rotation steps, each row followed by its count of steps:
The counts run from 0 to 810.
[-25.2   5.3   2.5  -1.1   5.8 -11.6  -4.9   5.1   2.8   0.6  30.4   5.9
 -18.4  -4.0   2.7  17.1  -5.1  -1.6 -10.1 -19.5  -1.5  10.0  -0.4 -18.1
 -35.5  10.6  -5.1   5.1  29.0 -15.4  -0.2 -19.2 -12.9 -21.1 -22.3  -0.8
  -7.5  14.5  -2.8  30.5 -16.5 -10.8  13.0  -8.9  -8.8]
60
[-30.4  -9.1 -14.1 -25.8  -6.9 -25.6  15.2  -4.0  -5.5   2.8   5.3  14.0
  -2.0  -7.4  15.1 -21.6   8.7   8.6  -0.5   9.2  26.1   7.3 -15.9 -15.0
 -28.9   6.5  -3.3 -29.2  -9.2  -9.3 -20.1 -19.5  -6.6 -15.5 -18.9   4.8
   5.1  24.6   1.6  16.9 -12.8  -8.6  -3.9   5.2   6.3]
281
[-25.1   9.8 -20.6 -11.6 -16.8 -18.0  14.2 -18.2  -9.5  -7.0  -6.3   2.1
  10.1   5.6  20.2 -14.3  -4.5   5.5   0.9  -0.7   1.4  -8.2   9.4   6.7
 -24.6   8.2   5.5 -19.8  -1.4 -18.8 -23.3 -15.6  -3.1 -25.8 -34.2  11.5
  16.2  19.1  -8.7  13.6 -10.7   3.7   6.2   2.9 -11.8]
776
[-25.2  -7.7  -6.0   2.5  -3.5 -27.8   4.2  -4.9 -15.7   5.5  -0.6   3.8
 -12.8   6.2   4.3 -17.4  -2.4  36.1  14.7 -19.6   3.1   4.0  -3.4  -3.1
 -16.7   2.4  -2.2   2.5  10.6  -2.5  10.6 -11.7  -7.0 -32.6 -38.6  10.0
  10.6  27.3 -12.8  15.0  -7.8  -2.4  -1.3  13.4 -11.3]
423
[-11.0  13.2  -7.0   9.7  14.9  -6.9  -4.6 -10.2  -7.4  16.0  23.7  10.5
  16.9 -15.6   6.2   8.6  -4.0 -17.4 -10.7 -19.0  14.1  -6.3 -14.4 -21.3
 -11.9  -3.1  14.1 -22.0  16.3  -0.5   2.7 -26.4  12.7 -20.9 -34.3  -8.5
  17.5  36.7 -10.6  16.2 -10.9  -5.9   1.4   0.1  -7.2]
188
[-27.1   8.8  -7.2   3.3  -0.3 -12.5  13.3 -15.1 -12.3  -2.7   6.0   5.9
   8.7  11.8  21.9  -8.5   8.3 -14.2  -5.6   1.8  -3.0   1.4 -14.1   2.5
 -35.6   5.6  12.3 -23.7   9.9   4.3 -26.9   2.0 -15.7 -28.5 -19.6  21.4
  17.3   2.4  -6.2  26.0  -2.6  -3.0  13.2 -10.9 -24.3]
273
[ 10.8   5.4   3.3   3.5 -16.9  10.5   4.8  -7.3  -9.2   5.2  10.2  -2.3
  19.9   2.0  -2.3  10.2  -6.4  17.6   7.4  -4.5   6.8 -12.2 -26.0 -19.5
 -13.7  -2.2  -0.1  -2.6  18.9 -18.6   1.2 -23.0  -9.9 -16.1 -45.8   2.7
  16.6  30.6  -1.9  19.5 -20.0   2.5   0.7  14.5 -11.8]
293
[ -7.9  -2.4  -6.7  -1.9   5.7 -22.1  -1.4 -12.0 -13.5   5.8  -2.1  11.6
  -6.8  10.1  10.5 -10.9  -3.4  20.0  20.1 -22.6  -4.5  -6.1 -27.4 -19.2
 -13.1   5.4  15.3  -2.3  11.7   6.1  12.4  -7.3 -13.1 -16.6 -31.4   2.0
  13.0  23.3 -13.3  31.4  13.8 -11.2  18.5  13.6  -1.9]
750
[  0.3  -2.5   2.2  -1.5 -11.2   5.4  11.0  -2.8  12.5   5.8  22.3   1.6
   6.1 -13.1   6.1  -2.8  -2.2 -11.6 -11.1  14.2  29.0   9.4 -21.2 -12.7
 -20.7 -13.7  -5.4 -10.0   6.5 -16.2 -18.7 -22.6  -8.9 -13.4 -21.6   1.1
   4.7  40.8   1.6  28.3 -24.5  -7.0   1.3  -3.3 -13.2]
156
[-21.4   3.3  -3.9 -10.5 -15.7 -11.1   6.9  -0.6   6.2   3.4  14.0  -2.1
   3.8  -8.7  14.0 -10.5   9.6  -0.7   1.3   5.0  14.6  -2.5 -34.5 -10.3
 -28.1   4.7  -4.5 -32.5  -2.3  -2.0 -11.7 -30.5  -7.1 -12.0 -36.6 -15.6
  12.2  30.2 -15.5   3.1 -10.3  -3.5   9.7   0.8   2.7]
35
[-25.8  -2.5 -10.0  11.3  -5.6   2.5  13.4  -4.9   9.4   1.2  17.7  -1.1
   6.7  -4.5   1.0  -2.1  17.3 -14.8  -7.9  10.6  25.3   3.8 -26.7  -8.9
 -15.9   4.8   2.5 -10.3  -5.1  -3.3  -7.7 -18.9 -18.6 -21.9 -22.9   4.1
   6.2  39.8 -13.5  29.8 -13.4   0.7  -8.4 -20.4 -14.6]
730
[-15.1 -12.8  -6.6  -9.7  -6.6  -1.8  12.6  13.3   1.6 -18.4  16.3   9.5
  15.9  12.9  -4.2  -9.5 -12.0  12.5  15.6   0.1   8.4   8.3  -7.1 -29.5
  -2.8  19.0  15.8 -12.7   1.1 -13.7  -7.5 -24.7   0.3  -7.4 -29.6   4.7
 -12.4  32.6  -4.2  43.9  -9.6  -8.1   8.5   0.3 -10.1]
0
[-21.8  -4.7  -6.7  -4.1 -12.9  -9.3  16.1   3.3  -1.3 -12.4  12.9   7.7
   2.1  13.9  -3.5  -5.7  -3.1   5.8   2.7   4.8  -0.7  10.0 -11.6 -22.9
 -22.4 -13.8  -9.4 -18.9   0.7  -9.4  -9.0 -20.8   3.2   2.9 -29.5  17.2
   8.5   7.1  -5.8  31.0 -18.2 -21.4  33.8   9.2 -18.5]
711
[-13.0  18.0  -1.5 -10.5 -15.9 -21.6  -0.4 -12.7  -3.3  -5.1   3.5  25.2
  -4.3 -15.3  13.1   4.3 -18.4  -0.4   1.4 -11.6   1.7  -3.9 -12.7  -8.9
 -21.0   2.9  -4.3 -21.9   4.7  -4.9   6.8 -19.5   2.2 -11.4 -35.4  -2.6
  17.0  28.0   4.8  21.6 -15.1 -17.9  26.6  24.9  -4.4]
140
[-31.1   8.1 -16.5  -8.9   8.5 -13.9   5.4 -11.1   4.0  -5.5   1.7   0.8
   4.4 -11.5   6.7   4.9  -0.7  -9.8   0.0  -8.5  13.0 -15.0  -3.7 -12.2
 -14.6  23.3   2.2 -20.6  -8.1 -24.1  -8.1 -20.2 -20.2  -3.6 -20.8   7.5
   9.6  35.5  -6.5  38.9  -2.7  -7.7   6.4 -20.0  -8.2]
697
[  5.1   7.5   4.9 -17.0  -9.3 -18.7   3.1  -4.3 -10.9   4.4  16.9  11.0
  -9.7   8.0  -0.4   1.3 -22.3  14.3  10.9  -5.4   9.7  18.0   2.5 -14.7
 -40.2  -2.4 -11.6  -1.1  20.1 -13.7 -15.2 -12.2  -2.6 -11.3 -35.0  15.2
   6.4  -2.3  -4.1  27.5 -19.8  -5.3  23.7  22.7 -15.7]
461
[ -5.7  -0.1  11.6   8.8   4.7  10.4  -4.0  -8.4   9.4   0.9  15.5   4.0
  -6.6   7.5   9.2  -4.7 -29.1   2.5   9.2 -12.0   5.6  13.2  -4.8  -0.8
 -30.0  21.2   2.6   0.7  13.3 -12.7 -13.0 -12.1 -16.5 -26.3  -9.9  16.8
   9.1  38.8   4.4  41.0  -8.1  -3.6  10.4  -3.3 -15.9]
197
[-14.6  -4.4 -17.0 -14.6  -1.9  -2.4   4.5  -7.1  -3.5  -3.2  -7.8  11.0
   7.2   3.6  15.1 -11.5 -14.2  12.9  16.1 -11.7  12.5  -6.4 -15.9 -15.1
  -5.2  10.5  20.8 -28.7  -7.6 -22.1  -5.0 -21.5  -2.3  -2.3 -29.3   3.2
  20.8  37.3  -7.3  36.2   1.5  -5.0  14.2   8.9   1.5]
575
[ -5.0   2.3   2.5  -4.0   4.5 -21.7   3.2  -3.7  -7.9   0.4  12.3  13.1
   2.3   3.3  -3.6 -13.8  -7.3   9.1  26.9  -8.1   8.1  10.7 -11.1 -29.8
   6.2   1.2  19.2   4.1  14.0   2.6  -4.3  -8.6   4.2  -9.4 -43.4   0.5
   7.2  19.0 -18.9  45.3  -0.7  -6.9  14.0   7.6 -20.6]
502
[  8.8   4.3  20.8   1.1   2.8 -12.9   1.6  -2.7   6.1  10.2  24.5  -5.5
   6.2  -1.8 -15.9  -1.6  -3.4   5.3  14.6   2.3  17.4  -7.1 -25.0 -25.4
 -19.3  15.7  10.4   0.9  10.8   9.0  -5.0 -24.2 -11.1 -18.3 -30.4  14.2
   7.0  35.1 -19.7  19.5   0.9   1.3  16.9 -10.6 -14.5]
365
[-25.3 -13.1 -13.2 -18.5   2.6 -21.7  20.1  -4.2  -7.1  -3.5 -10.1  -0.6
  -2.7   5.1  20.6 -30.3 -16.7   8.5  17.2  -9.4   5.0   7.7 -10.6  -2.3
 -34.4  12.1  -9.5 -12.6   2.7  -8.1 -11.1 -13.1 -17.3  -9.4 -22.0   6.7
  15.9  11.7  -4.9  31.9   1.2  -2.9  16.9   6.2  -4.9]
456
[-10.4   5.0  -3.5   6.4  -6.9 -13.4   5.1   4.0 -20.0   1.8  19.8  10.9
   1.8  11.3   1.4  -6.4  -5.6   6.1  12.0 -20.0   5.4  20.5  -6.5  -2.4
 -27.1   6.9  -5.9   6.2  31.4  26.4   0.0  -7.4 -13.4 -37.7 -40.9  -1.6
   9.3  13.3 -14.4  16.6 -12.0   5.4   4.3  18.9 -13.6]
427
[ -3.6   1.4  -1.6  -4.8  11.5  -9.5   8.8 -18.0  -7.3   3.7   6.9  -2.8
  21.8  -1.1  12.6   7.1 -15.5  -5.2  -4.1  -3.9  -1.8 -22.2 -15.9 -26.7
 -19.5  15.9  19.0 -13.1   8.4 -26.9 -11.5 -22.6  -3.3 -13.2 -19.7  14.1
   7.2  28.3   5.8  36.2  -0.2  -4.1  10.6  -9.0  -7.5]
694
[-29.2   6.0 -16.9  -2.5   9.9 -22.0  21.8  -7.9 -12.1  -2.6   2.5   2.1
  12.8 -12.1  15.4 -11.4 -14.5 -17.8   5.3 -13.3  -0.6   5.1  -2.2  -4.5
 -10.4   7.7   6.9   2.4  23.0  -5.5  -7.5  -4.9 -15.5 -19.7 -32.7 -14.3
  13.4  12.3  -7.3  47.7  -6.5   1.6  -5.4  -2.4 -18.7]
378
[-19.1   5.3 -12.7  -2.4   4.8 -18.5  -3.0   0.8  -7.5   0.3   9.2   8.4
  -4.6  16.8  23.9 -10.9   2.1   0.1   1.5 -21.8  -0.6   5.1  -4.0   1.2
 -24.4  -7.0  10.2 -35.6   7.4  -9.3 -16.6 -19.4  -0.8 -16.1 -32.6  12.0
  18.7  14.9 -29.7   7.3   1.7  -8.8  28.6  -0.1 -12.4]
392
[-22.9   4.7  13.2  -2.7  -6.6 -23.0  -6.2 -11.9   8.8  15.7  16.8   8.3
 -36.1  -7.7  11.0   1.0  17.2   3.3  -2.5  -0.8   4.1  11.3 -21.7  -2.2
 -38.6  -1.1  -1.6  -5.5  15.5  -9.8 -10.2  -2.2 -21.0 -25.9 -27.4  12.3
   9.3  18.4  -6.4  24.6  -6.5  -4.1  12.6  -9.1 -10.9]
596
[-29.1 -11.2   8.6  -8.6  -3.8 -19.0  12.3  21.2  -6.3  -0.7  19.5   7.3
   6.2  11.9  -9.7  -5.0  12.2  10.5  -3.0   4.5   9.8  12.2 -21.4 -17.5
 -24.3  10.4  -9.8 -24.7   6.4  18.5   3.2 -18.2  -9.6 -15.0 -30.9  21.8
   4.9  13.1  -3.9  13.7 -16.1 -12.6  17.7  -0.7 -13.4]
105
[  0.9   8.5  -1.3 -22.7  -5.2 -19.7   5.0  -7.2 -14.8   9.3   8.3   9.2
  -4.8  -2.8  11.5  -4.2 -23.7   3.1   7.2 -11.2   9.3  10.6  -3.1 -10.8
 -46.2   9.7 -12.0  -4.2  23.7  -6.3 -11.8 -11.3  -7.1 -12.2 -29.9   3.1
  18.6  -2.7   0.1  23.4 -16.6   0.9  19.8  27.6  -4.5]
460
[ -2.3   8.5  -6.5 -10.0  -1.8  -8.9   8.8   6.1  -1.2  -9.0  22.6  -4.2
  15.3   2.6 -12.5  12.5  -3.7  -8.5  -3.8 -18.6  15.8  -8.7   4.9  -6.7
 -13.3  19.6  -7.0  -2.1  25.9 -17.6  -5.9 -25.7 -23.2 -15.8 -36.4  13.4
   2.3  29.2 -21.4  16.4 -10.6   7.3   9.5  -5.6 -11.8]
618
[ -1.3   7.1   2.3  -2.3 -14.1   9.6   5.8  -9.1 -11.8   8.4   9.8  -7.2
  16.6   2.8   1.1  14.2   4.6   3.0   0.4  -7.7   2.4 -12.4 -30.8 -14.0
 -22.7  11.4   5.0 -14.5  20.6  -9.9  -1.2 -25.1 -13.0 -13.7 -51.9  -1.9
  25.9  15.4  -5.2  15.8 -20.1   6.9  -0.9   6.7  -6.7]
292
[-16.2  -3.4  -4.5   9.1   1.7  -2.3  11.5  -9.4 -11.0  14.4  11.4   4.7
  16.0   7.4   0.5   7.3  17.0   0.8 -12.0   6.9  15.2  -9.3 -18.8 -12.8
 -15.2  -2.8  20.4 -26.3   3.4 -13.8  -9.4 -20.4  -2.0 -21.5 -30.2  24.9
  19.2  27.2  -3.8  23.4 -13.0   1.7 -11.5 -12.1 -16.0]
727
[ 12.0  11.7   7.7   2.1   5.4  -3.0   5.0  -8.9   1.6   0.8  33.1  -2.4
  16.8  -4.5   6.9  10.5 -12.4 -19.0  -0.2  -0.3   5.5  -4.4 -14.7 -28.7
 -21.6   8.3  10.1   2.1  20.3  -8.1 -21.6 -20.7  -5.6 -13.7 -25.5   7.7
  -3.3  31.1  -9.4  33.6  -2.9  -2.9  15.4 -11.3 -18.4]
692
[ -5.2  -5.1  -7.9   2.7  -3.8 -12.1  18.4 -15.6 -24.2   7.0   2.3   4.2
  23.0  12.2 -12.6   2.8  -4.1  14.3   0.1  -8.5  18.1 -11.5  -3.8 -15.8
 -13.1  -1.6  10.9   1.4  16.7 -15.4   7.0 -19.9  -4.5 -25.3 -38.2  21.4
  20.4  18.9  -8.6  21.3 -12.5   8.7  -8.6   8.7 -16.9]
47
[-12.5  -2.7  -7.3  -6.8 -14.5  -7.0   9.4   4.8  -5.7  -6.7  18.5  -3.7
  12.8   1.1  16.1 -15.9   4.4  14.1  -1.0   7.6  14.2   8.5  -9.9 -15.5
 -20.2 -12.0  -6.6 -29.6  -2.4  -5.2 -28.0 -24.5   1.4  -9.5 -35.5   3.0
  -6.2  35.5  -3.1   9.9 -22.3 -13.9   4.9   2.8 -10.4]
33
[-19.8  10.7  -3.9  -5.6 -16.3  -7.9   0.1   1.9 -14.9   0.3  20.8  17.7
   1.4   0.8   8.2   3.6   7.7   9.9  -5.5   4.1  13.2  18.1   4.8  -3.4
 -21.8   5.7   0.7 -16.9  15.0   5.7 -22.6  -8.8  -3.5 -35.4 -37.5   7.5
  -5.4  26.6   6.1  17.3 -28.4   0.6 -16.5   7.8 -12.0]
602
[ -8.2  -3.3  -4.4   3.3 -12.2  -4.9  16.2  -7.8 -13.9  -4.4  12.5   6.7
   6.9  12.2   4.3  -6.8 -21.7  16.9   9.9  -0.7  -1.2  12.2 -11.2 -21.7
 -24.6 -14.9  -4.3 -11.6   4.8  -8.0 -13.5 -19.7   8.2  -5.9 -32.1  12.8
  11.2   5.6   7.4  33.4 -21.4 -19.3  24.3  21.0 -18.0]
710
[-12.7  -3.4 -10.0  -4.8   1.0  -7.8  13.7 -10.4 -11.3  -9.5   4.1   6.0
  12.2  12.8  10.9 -11.4 -28.5   5.8   3.2 -12.1  12.8   7.2  17.6   1.1
 -30.3  16.7   4.7  -9.4   6.0 -18.6 -19.2 -16.2  -9.1 -24.5 -13.1  26.9
   6.0  28.5   6.5  32.3 -14.4  -4.2   1.4   3.6 -14.6]
200
[-21.0  -8.1  -2.0  -2.0   9.7  -2.1   0.5   0.8   0.4  -2.6   6.7  11.9
   4.9  22.0  11.1 -13.8  -5.0   3.9  17.9  -9.3   1.1   2.8 -24.0 -12.7
 -26.8  27.6  14.6 -33.3  -3.6  14.6 -12.4 -15.3  -4.1 -12.6 -19.2  16.4
  13.2  21.9  -7.1  25.1   7.1 -11.1  24.6   0.0  -2.6]
72
[-26.7  -1.6  -8.2   0.0   2.5  -3.4   9.2  -9.6   4.8   3.7  10.8   7.9
   0.0 -14.4 -11.0   9.6 -12.0  -8.4   2.2  -6.1  25.3  -3.9 -11.3 -21.2
 -18.6  35.6   9.3  -1.5   0.8 -12.6   8.5 -21.8  -7.4 -13.3 -16.2   2.4
  11.0  28.4  -2.5  45.3 -12.6   1.9  -3.4  -8.6  -5.1]
124
[-22.6  12.6  -9.9   6.5  -0.2 -12.2  11.9 -20.3  -3.4  -5.5   4.3   9.1
  10.1   3.0   0.7   9.4  -1.9  -8.1 -11.7  -8.7  -4.2 -12.2 -11.4 -15.0
 -14.1  -7.7   4.8 -19.8   0.7 -21.7  -0.9 -17.6  -6.6  -6.4 -25.2  29.5
  19.1  18.5  -4.9  36.1  -2.9 -18.3  31.0  -8.6 -22.4]
16
[-16.3 -16.7  -6.5  -5.1   0.3  -8.9  13.2   9.3  -6.1   2.1  10.7  -3.9
  16.1   5.3  10.8 -26.5   2.5   8.6  14.7   0.5  17.5   3.7 -28.8 -14.6
 -14.2   6.2  -4.1 -18.8   2.6  15.7  -8.6 -21.0  -9.4 -21.1 -34.3 -10.8
   5.5  38.7 -13.1  10.2  -4.9  -2.9  -8.2   9.2  -2.4]
609
